rotation ticks, each row followed by its count of ticks
The counts run from 0 to 473.
[158 118 117  98  88  74 139 112 111 112  82 114 103 109 127 147  76  94
  77 122  93 130 126 122 111 186 101 100 122  91 134 116 127 143 143 136
 108 130 143  87 133 160 135 123 118 104 177 120 168 145  90 113]	90
[149 125 127  81 120  62 145 118 120 124  73 138 101 100 166 161 113 133
 112 138 105 122  97 125 134 145 101 125 106 107 157 125 104 156 139 160
 108 178 112  80 151 145 101 103 148 103 181 115 118 162 131  89]	76
[174 111 136 106  84  99 181 124 158 116 116 109 119  91 158 155 108  66
 127 147  99 120 131 126 130 156  72 122 158 113 145 117 114 103 123  98
  98 159 148 142 164 120 173 119 126 127 158 153 124 157 107 151]	255
[106 133 146  99 131 115 145 151 134  93 106  98  72 100 163 127 116 119
 100  96 103 198 109 128 117 141 125  94 112  90 195 136 118 131 132  92
 135 125 167 107 135 146 124 155 160 100 141 146 114 143 168 141]	273
[105 154 136 100 121 134 160 172 128 142 124 120  82 136 131 143 143 140
 170 118 109 145 111 110 104  93  90 104 133 128 165 103 102 156  75 101
 127 151 152 108 158  98 127 183 153  92 142 176 123 130 152 176]	17
[116 124 135  96 142 132 158 124 143  86 123  97  87 109 132 102 142 112
 118  83 139 186 120 172 129 162 153  99 140  77 148 140  87 117 156 115
 132 101 178 114 136 126 154 162 122 101 185 140 131 138 162 136]	282
[139  99 105 108 101 157 121 128 151 110 142 145 122 112 167 123 169 117
 171  85 136 138 120 144 131 123 137  54  70 134 140 159  74 122 161 167
 132 129 150 121 122 170 122 113 146 104 171 168 131 133 134 128]	466
[176 117 123 131 109 158 154 112 150 111 117  65 105  97 125 159 142 104
 132 112 144 110 132 140 141 188 148  87 163  89 119 137  98 145 150 187
  85 114 128 125 124 114 130 127  94 147 154 125 164 116  93 160]	384
[134 134 129 103 130 130 121 156 113 171 137  92  97 113 111 168 177 153
 191 127 136 153  81 132 118 147 114 132 173 132 122  79  76 180 143 167
 116 144 132 114 128 116 119 168 118 108 175 142 125 114 127 123]	202
[141 146 145 100 125 100 127 155 104 172 106  93 109  75 156 194 155 142
 139 137 142 100  94 118 127 128 106 112 135 113 124 104  74 160 134 197
  95 160 137 111 140 126  71 111 154 112 146 136 125 132 138 126]	216
[171 103 137 112  89  96 184 118 143  98 105 105 119 102 137 161 109  75
 126 141 108  95 140 111 130 184 111  80 152 111 115 112 121 139 119 126
  93 125 137 142 162 125 144  97 101 131 168 143 127 138  72 129]	243
[125 170 143  81 129 119 154 128 100 143  86 136  95 145 174 159 159 143
 133 110 129 106 107 140 114  83 108 116  27 108 135 148 108 126 105 154
 109 132 137 110 146 119 134 132 154 120 151 169 148 135 119 147]	310
[139 142 148  99 130 105 123 152 111 175 110  96 109  78 154 189 167 149
 154 135 147 122  88 117 138 123 113 114 145 120 127 103  73 166 144 187
  99 163 128 113 140 121  71 120 147 111 146 134 112 132 145 121]	215
[120 161 134  91 133 117 133 184 126 135 139 108  90 123 163 162 158 123
 147 112  99 118  98 170  99 137 104 123  98 132 162  92  97 117  93 129
 116 125 193 123 163 117 144 141 177 108 166 169 111 128 149 141]	449
[158 118  94 138  85 160 121 135 114 114 154 120 103 134 127 139 108 133
 173  93 114 146 126  93 117 156 106  83 125 153 167 124  94 134 120 159
 140 100 143 101 106 167 134 161 124  89 146 164 198 125 108 130]	185
[125 116 137 101 131 133 160 122 140  81 137  99 104 108 134 102 136 102
 115  81 143 179 122 166 136 165 143  98 143  86 145 141  78  98 166 116
 135 106 179 122 130 136 161 156 120 101 182 143 141 142 159 135]	281
[131 140 120  80 122 104 165 138 120 139 117  98  95 146 148 176 164 123
 151 136  84 100  95 148 105 160 148 108  92 132 135 102 117 165  91 187
 107  99 147 138 143 146 117 104 141 121 177 160 112 111  98 122]	54
[136  93 123  97 106 136 164 105 122 122 163 108 127 120 141 143 177 116
 190 117 130 145 110 125 129 155 150  90 134 145 122 127  76 130 140 183
 135  88 140 161 118 170 129 112 113 106 177 171 124 123 106 103]	47
[153  92 123  93 115  96 139  95 147 130  92 150 111 109 172 148 151 132
 162 145 124 161  94 117 160 126 111 123 117 117 159 138  93 163 171 150
 118 183  92 100 146 152 116 108 129 111 178 128  91 164 132  94]	73
[156 133 151 127 134 144 150 105 126 112 126  94 104  67 170 140 143  88
 100  83 171 138 143 145 136 131 125 109 106  77 112 163  79  66 164 140
 114  99 145 110 130 118 134 136 121 129 138 160 156 147 132 152]	128
[146 109 121 113 109 153 124 147 157 132 161 132 121  99 175 137 182 119
 187 103 137 152 107 156 136 117 106  96 101 146 154 136  63 100 159 133
 135 144 163 135 134 149 149 127 155 108 168 174 108 138 156 131]	455
[114 144 151 104 112 136 158 180 124  99  93 121  85 144 112 140 131 141
 169 109 117 152 104  87  92 130  95  74 127 130 154 110 126 169  85  84
 118 149 135 129 155  94 151 183 139 114 148 156 141 106 101 148]	6
[136 122 134 130 144 143 110 132 134 113 106  71  69  90 130 165 154 144
 135  99 137 179 100 105 124 171 164  86 145  97 157 140 113 185 160 167
 114 123 100 105 104 132  86 145 128 131 131 126 123 108 120 129]	377
[145 113 122  75 137  95 157 113 139 141 111 128 109 125 152 161 187 135
 175 146 118 134  77 150 140 137 129 145 131 127 136 111  91 165 145 169
 110 162 104 125 155 127 127 108 127 123 195 139  80 145 125 100]	62
[137 111 133  88 114  65 134 116 109 104  69 131  91 104 131 135  97 130
 102 121 111 171  95 101 125 171 109 108 135  96 147 121 117 167 165 123
 122 159 114  85 132 153 116 129 127  93 179 108 132 146 112  80]	87
[149 116 157 127 130 125 177 129 141  74 126 133 102 105 149 115  94 124
 143 114 175 154 140  96 161 148 105  90 166 102 156 112  75 114 128 105
 130 112 155 113 177 109 133 147  96  92 158 147 148 162 157 114]	421
[159 108 159 130 116 124 180 124 137  79 131 133 113 101 153 123  96 118
 145 115 176 149 139  87 167 147  96  81 164 111 153 122  70 103 136 107
 124 122 151 127 171 123 137 138  93 100 150 148 157 163 149 112]	420
[132 112 157 109 129 100 135 133 121 128  93 119 102  72 158 170 147 144
 147 130 152 147  99  78 144 140 136  69 133 108 132 120  82 182 158 170
 114 146 111 119 143 135  61 101 128 114 144 125  97 133 130  95]	226
[125 135 134 113 127 149 160 166 154  89 101 128  76 149 107 121 135 138
 172 104 133 152 120 108 112 136 118  69 138 113 150 112 116 177  98  84
 115 142 130 110 170  81 150 180 112 107 164 155 130 116 118 158]	4
[127 121 134  92 138 131 124 157 145 123 142 139 112  94 169 134 186 136
 181  95 150 155  95 159 131 120 113 111 115 132 149 131  62 113 159 136
 135 161 156 120 141 131 134 134 166 101 182 155  97 141 169 107]	457
[160 147 101 115 109 108 134 123 106 149 130 115  86 121 127 183 117  93
 143 122  77 105 126 122  78 154  83 159 127 142 120  86 124 131  97 147
 109 115 113  73 130 123 147 154 132 110 169 177 151 132  71 130]	346
[133 155 126  95 125 113 123 169 103 182 124  84  99 111 116 187 162 146
 162 131 121 115  83 140 107 148 109 133 158 126 125  76  83 174 121 182
 100 144 149 111 134 115 108 153 138 109 166 138 139 115 126 138]	204
[177  90  96 117  74 114 137  87 155 119  99 141 105 118 169 138  93  97
 118 132  99 139 136 116 154 143 117  82  92 107 160 146 114 144 156 150
 112 134 122  90 143 180 126  98 117 105 165 140 147 164 114 133]	81
[150 145  99 118  90 148 122 157 106 156 144  86  93 144 111 167 130 130
 157 118  96 118 116 129  96 165 117  99 134 139 144  92 104 161 100 177
 115  95 163 110 116 143 127 159 128 100 158 160 182 108  99 154]	195
[146 123 156 105 111  78 155 137 107 117  93 106 116  74 154 181 119 118
 111 130 136  90 119  93 128 163 126  70 130 108 113 118  96 152 127 182
  95 132 134 125 141 137  69  87 132 115 148 127 137 133 107 100]	229
[186 120 142 121 109 150 177 112 160 126 107  83 117 110 138 160 143 108
 144 142 155 103 126 132 163 152 112 106 160  90 125 135  94 134 138 154
  77 152 119 145 164  89 155 134  86 153 148 137 151 135  98 168]	396
[175 122 122 126 110 145 148 114 135 109 114  62 109  89 120 168 134 104
 120 108 142 104 127 131 135 192 140  91 162  95 119 141 100 135 150 193
  87 116 126 133 120 124 128 125 107 146 150 123 175 110  87 148]	383
[139 130 139 118 138 136 112 141 118 113  96  66  76  84 130 172 147 144
 128 100 133 169  92  98 121 181 150  84 146 101 151 139 112 179 155 170
 110 127 107 114  98 133  85 145 136 136 125 120 131 100 107 119]	378
[148 144 139 100 112  98 134 149 107 169 111  95 111  79 162 195 145 130
 128 135 134  88 106 122 126 128 108 106 126 113 126 108  78 152 124 201
  93 148 145 112 140 128  68 103 148 108 141 138 137 134 132 134]	217
